One turn or mirror swaps these rows in pairs. Which row does each one swap with?
pezag: [-22   3  10   4  23  20  -3 -18  17  23  23 -21  11 -12 -27   4 -27  27
  -8  14 -12 -18]
pelem: [  0   5   6  26  22  17   1  -5  12   9  -5 -33   9 -10 -21  -6 -12  43
  -7  12  -5 -14]
fune: [-27 -25  14  -5 -19 -12   4 -34  16  -6 -14 -10  -1  -2  -6  19  -9  -6
   6   9   5   8]
Tet: [-14   5 -12  19  12   6  14  -8  16  15  -7  25   8 -12   2   2  15   3
  10  -7  22  17]
mutu: [-20  -9  -5  -9  12   8  10 -19  29   3  29  16   1  11 -10  20 -19  21
  12  -5  -1   6]
lide: [-14  25  17  18  21  15  20  -2  13   3  -2  13   6  22  -8  -5  -3   1
   6  -9   6  11]
navu: [-19  -9  26  19  -8  18 -11  -5  13  25 -19 -14  -3  -4 -16  -3   8  28
 -13  13 -15 -30]
tivir: [-21  12   0   0   8   5  16  -7   0   3   5   3  31  27 -11  25 -26  18
  11 -13  -8  -2]
besun: [ 11  11  -4  18 -23  24  -7  16  -7  10   7 -15   1 -13 -20 -15   9   2
   5   6  -7   2]
Ret: [-28 -18  -3  -9 -14   9  -2 -16  30 -10  29  10  14  -6 -20  16 -13  22
   3   7  21   2]
Lofod: [-45  -3  -6   4   4   4   5  -1   7   3  -2   0  23  -2 -13  13  -6  29
   9 -13  36   8]
kab: [-26  -2  11  -4 -21   8   6  -8  15  18  -2 -14 -11  -7 -18   2   0  10
 -19  31 -41   6]
Liduz: [ 12  -3  -3  34 -13  12   8   3  10   3  -2  -1   4 -10 -13   8   8   8
  24 -21 -26   1]
Dugon: [ -2  -3  -3  -3   4   5 -12 -13   2   8  -7  18   0 -12 -12  -1  -2  16
 -50  12 -14   2]
niros: [  2  -7  18 -21   0  12   1   3  11   5 -10 -25  11  -2 -31   1 -36  18
   2  -2   0  18]
supot: [-21 -11  10   5  -5  13 -24  -9   2  -1   6 -16 -22  -2 -11 -11   7  19
 -18  -3  22  18]
dipo: [ -9  21  -1  -4  10   4  -1 -19  10  39  -1  -2  19  12 -14   4 -26   8
  18   2 -15  -2]
gima: [ -8  -4  -8  26   3   8   4   0   5   8  -4  26   5 -11 -17   8   1   4
  25  23 -27  -6]
beka: [-10   0  12  20  -3   4  -8  -6  14  21   2  12  35  -8 -14 -11 -27  12
  28  -3   3  -7]
zasi: [ -2  11  -2  -2   8  18  19 -19  30   3 -11  -9  10 -33 -16  13  -5 -19
  -8  28 -10   6]
rut: [-21  -3   0  17  15  -3 -15 -19   7   8 -19 -30  -6 -19 -15  -5   4  38
   8  17   2 -20]
tiros: [ -1   6   0  17  10  12  46  -5  21 -14  -9 -16  24 -14 -11  18  -6  11
  -1  16   0  -4]
pakem: [-15   0   1   5   5  12   2 -22   9  -1  -4  -1  17   0 -22  22   9  14
 -58  11  -3  -5]
Letuz: [  7   0  -9   2  -6   3   5  -6  15 -19  -7  -9   8 -18  -4   2  13   5
  30   0 -34  -4]
Tobem: [ -6   1   2 -12  11   5   2 -19  13 -33  -2 -35 -14 -10 -19   0  13  18
 -23   6  -5   5]
sorar: [-15  -5  11  -1   4  16 -29  -1   4  20  13 -17  -8 -11 -33  -5   2  34
   1   5 -12 -24]
pavu: [-10  -2  -8  19   5  -3  30 -12   6 -13 -19 -12  25   8  10  18 -18 -11
   2  10  -3   8]
tob: [-19  -5 -14  20 -18  11  -2 -27   8  13  -4   6  19  -4 -24   1  -7   7
  39  -6 -18 -13]
feva: [-22   1  16  13   1 -13   2  -7  30  -7 -13  10  24   6   1   1   3   1
   9 -29   5  -7]
Tamat: [-13  -2   1 -18   2   6   0 -19  14  -7  -8   2  -1  -7  -2  11  40  17
  -2 -17  14  -5]
fabal: [ 23  -2   7  13  13   7   8  -6  10  12  -8  17   9  -7 -13   6  33   4
   8   6  -9  -4]
Gil: [-14  -1  -1 -13  -5   9  11  -6  13   3   0 -50  15  -7 -12   7   0  18
 -32 -14   4 -11]
pufo: [-29   1  -1  -6  -5  11  -1 -20   5  -5  -2 -19   9  -7 -15  17  19   5
 -42  21 -26 -11]
saza: [-25 -14 -15  11  -6  -5   0 -26   4   2   2  -1 -15   9  11  26 -19  17
  13   8   7  -2]
vimav: [-20   0   1 -16  -2  -3  11 -18  10 -18   5  13  19  22 -12  31 -14  16
   5 -15   1   2]
pipag: [-33  -7   5  -7   4  10  -2  -6  13  17   8 -41  27  -7 -13   7 -16  16
 -34  14  -2   9]
gisup: [ 11  -5   6 -15   0   5  -9 -12   0 -19  -7 -44  21  -3 -20   0  -6  11
 -12  -5  -4  -2]
tig: [ -9  -6  -1  39   4  19   8 -22 -11  -9  -5   4   4  12 -21   7  -4  26
 -14   1  19  19]
Vodad: [-24 -14  23  12 -25  10 -14  -9  26   7   5 -10   2 -30 -15 -11   7   6
  -9  23 -16 -12]
senim: [-25  26  14  -1  -7  14 -14   2  13  14 -17 -12   7 -35  -6  10  18  -1
  -2  -5 -19 -13]
mub: [-14  -2   8  23  -8  20 -19  -6   3  -9  -3  -3   4  -6   1  14  20 -18
 -29  -2   6   6]
dak: [-35   0  11  34   4  14  -9  -5   0   9  -3 -22  21  -5 -27  11 -23  17
  21   6  -9  21]
tiku: [  0 -10 -13   7 -10   6  -4  -4   7  37  -6  -4   6  -7  -3  19  17  19
 -36 -16  -5  -4]
kez: [-37  -4   3  34 -11   3  -5 -24  15 -14   0 -16   8 -16 -25  -9  -4  15
 -35  -3   7  -3]
siku: [ -2   8   9  12 -11   9  13 -20  10  36  -9  -7  23 -10 -22  10 -14   8
 -32 -18  19  -5]
Mapil: [-14  17  -1  -7 -10   7  17   1   9  -2  -2   1  28  -3  14  18 -22 -20
   4   1 -14   7]
mufab: [-35   1  -6 -10   2   4  -4 -21  11  -8  -1 -18  -2  -5 -32 -23  22  11
 -22   4  -6  19]
nomi: [-21  -5   1   7  18   5  -2   1  15  13  -6 -21   9  -6  -9  -5  10  20
  33  34  10  -1]
nuzoz: [ -4  -7   6 -10  -8  -2   4   3   4  -1  -9  17  14 -16  -6   5  -8  -3
   6  10 -48  -1]
Bamub: [ 12  14  -7  17  28   5  30  -5  13  -9  -9   2  22   4 -18   8  -5  15
   1 -12   1  14]
Tinum: [  6  -6  10   5  -2   7 -19  -2  12   5  -8  28  25  -5  -7  11  -2   2
 -36  12   7  -5]
nesef: [-11  -5   1   5  -1  12  -4 -20  -8  -8  13 -15 -14  -7 -38  -7  -6  40
   9  14  15  -4]

vimav swaps with pakem
mufab swaps with lide
tiros swaps with gisup
nesef swaps with fabal
Vodad swaps with beka
niros swaps with zasi
Tet swaps with supot
pufo swaps with tivir

One turn or mirror swaps these rows in pairs. Which row does each one swap with?
vato: [ 25  -2   5   1 -11  -4  -6  16   7  31  19 -11 -11 -19 -11   1 -19  14
   1   0 -28]
reg: [-13 -16  -6  -3  -5  12   1   8  28  23   5   4 -24   1  50  15   6  22
  -2  -2  -8]
Pazet: [ 43  13 -11  -9  11   9 -12   9   1   8   4   6  -6 -11   6   0   2  34
  -5  -1   8]
zofi: [ 16  -5 -11  -7 -14   8  -6  -3   2  -4   7  10  12  24  24  26   8  -2
 -30  -8 -11]
nimot: [  3  -1  14   4   4  -7   3  12  -5  12  23  -4  -4  32  21  14  -7  -3
 -13  -8 -15]
maluf: [-12 -25  -5   0  -2  30 -11  10  14 -16   0   1   0  -4  15 -13  -4   5
  -8   9  23]
voti: [-6 -6  2  4  2  2 -2 13 27 -2  2 -4 -2 -1 17  6 -1 43  9  5 24]
tigud: [  7 -20 -26   6  27  13 -14  -6  -3   3  13   2   4  -5  35  18  28  -4
 -16  16 -26]
zasa: [ 27 -22 -22 -12 -11   6   8 -16   1  10   3  24  -7   0  13  -6  12  -8
  -1  11 -26]
Dut: [-15 -17  -5  10  -4  29 -13  14  -5   6   5  13  -4   6  22  -8   0 -25
 -22   3  -7]
rotak: [-33   3   3   2  -4  13   6 -15   0  -6   3  14   2  -4   5  14  -6  28
  11   3 -32]
tivos: [  2 -27 -15   4  -6  28 -13  -1  21  13 -12  -1   7 -12  15 -15 -17  31
   4 -22 -27]
Pofe: [ 13  16   6   4   3  14 -12  -1  19  13   3  -4  -1  -6   6  11  -9 -10
 -29   6  20]
pov: [  5 -17 -21  -2 -10   0  13  13  30  13 -18  12  20  -7   8 -21 -10  20
 -25   0 -24]
Zomi: [ -1   4 -35  -4  35  13 -19  14   5   5  -4   3  13 -25  12  -3 -12  33
  -4  16 -14]
mizad: [ 11 -22  -6  -8   0  19 -15   4  12  16 -19   7  25 -17  10 -18  -4  28
  -4 -24 -29]
sok: [ -6 -14 -36   9  22  19 -19  10   1  13   2 -14  -4 -18  29  29 -11   9
 -14  -1 -19]
gizif: [ 21  11   6  12   1  12 -18  13  10  30  -4  -1  16   1 -10  -9 -26  17
  11  -4 -27]
Bel: [-39   3  -1   9  -7  -8  -5 -18  23  10   3   3   0  -8  14 -19   0   2
  -5   5 -14]
bul: [-17  -2  -1  -9   2 -23  -7  25   7 -24   0 -21  -6  -6  24   5   0   8
   1   8  -1]
midad: [ 27   2  -8  -6   2   4  -4  -8  21  43   2 -22   7 -10  14   5  -4   6
  18   5 -32]
zav: [  8  -1 -17   9   5   4  10  -8  15 -11 -12  26   3   3  45  -1  10  12
 -24  22 -18]
zuset: [ -6   5 -14  18  28   9 -24  10   0  -3  -6 -15   0 -17  22  -3 -21  20
  24  16 -34]
Dodek: [ -4 -13   5   6   3  -9   7  -3  13  23   3  -7 -13   2   8   3   0 -33
   2  18 -17]
dudip: [ 29   5 -18  11   3  -2 -22   3 -17  12   7 -15  23  -2  18  12  19  25
   2  15 -27]
luda: [  5  -1  -5  -7   2   4  -4   9  -4  21  23 -14  15  10   7  12   0 -10
  -9  33   5]
lopat: [ 12  -1 -17   1  21  16 -18  24  -3  29  -2 -28   7  -2  11  31   2  19
   1  10 -29]
Tebet: [  8  17   5   0 -37   3   8   0   6  15   1  13   3   6   2 -18   3   3
  -6  -4 -12]
todo: [-25  -4 -11  10  12  -3 -15 -16   5  -4   2 -13  -2  -7  24  -6  -7 -14
 -31  11 -25]
bobot: [ 17  21  -8   4   5  16   0  22   9  29   3 -10  -4  15  22  -3   8  -7
 -16  10   7]
lofes: [ -3  -5 -10  14   9  -9  17   0  22  -8   2  29  -4  11  22 -22 -13   7
 -13  18 -17]
Gez: [ 13 -18  -6  -2  18  29 -14 -19   5   7  20   0  23   6   0   4  -3  12
 -10 -10 -38]
gigob: [ 13 -14   1  -1  12  28 -31  14  11  11   0 -11 -17 -26  14   3  -7  20
  16 -20 -32]
Lised: [-22 -16   1   6  12   1 -14  12  15   3   0 -13  -7   0   6 -22   1 -18
  19   6 -30]
vif: [  1 -32  -9 -16  -2   7 -10  44  15   5   5   7   0  -6  12 -16   5  19
  -5  23 -34]
mesiv: [-16   8  -1  -7   3  19   2  -7   9  22  -1 -33  -7 -10   9  -7  -3  32
  18   0  -7]
gelu: [ 17  15   8   2  -9 -11  -1  10  30   1 -19  20 -16 -10  22 -18  -1  10
  11  -8 -31]
vaki: [-14  -7   7 -10   6   6   1   1  -1  -1  10  -5   3 -11  24   8   5   0
  34   5 -48]
sim: [ 12  10   7 -16   2 -15  17 -17  -2   2   2  -3   1  -7  28  -2  -2 -21
   9   7 -14]
lise: [ -3  11  10  22  17   8  -4  20  22  -7   2  12 -15  -8  41   5  -6  28
  21   4 -18]
Vego: [  1  -2  15  -9   1  -6  -8   4   7 -24   3   3   1  -6  16   3   0  48
   9  11 -39]
govav: [  2   4   1   7   4  40   0  -8  20 -11  10   0   9 -10  15  11   0 -14
  22  15  -4]
gep: [  8  -4 -24   1  36  20  -8  -9  18 -12 -15  17   2  -9  10  -8  20  15
 -11  20 -20]
Zimat: [ 11 -16 -35  22   4 -19 -10  10  11  13 -14   2   5  -2  36  -4  -9  17
  -6  -5 -38]
piz: [ 10   4  -9 -24  -9  23  -9   4  -8  -2   7 -12  -1   9  15  18  22  27
  23   3 -12]
fip: [  7   6  -6   3  -1  -2 -19  24 -11  -7   8  18   0   6  18  15   2  30
 -34   4  -4]
Rar: [  4 -20 -30   7   8  16   6  -4  -1  23   0  -1   5 -13   1 -22  -7   5
 -22  29  -5]
Fotu: [ -1  14 -10   0   1   5 -11  13  26 -17   2 -13   4 -10  16  11   2  54
 -10   5 -27]
nifu: [ 41   6 -10  12   0   7  -9  30  25   4  -3 -10  -5 -20  12  11   5  -1
   4  10 -34]
Gevon: [ 38  -6   1  -5  -2   3  -9  12  19 -13  -2   6  -1  -2   9   3   0  10
  36   1 -26]
meken: [-10 -14   6   5  -8  18  -8   3   6  -6   1  12   8 -15  21   0   2   4
   1   5  29]
tebig: [ -5 -10  -1   3   5  -2  -7  16  13 -11   6  12   5  -7  17  -4   3   9
 -47   5 -45]

rotak swaps with gep
Tebet swaps with Pazet
gigob swaps with Dut
Fotu swaps with lofes
dudip swaps with sim
tebig swaps with lise
reg swaps with vif
pov swaps with voti

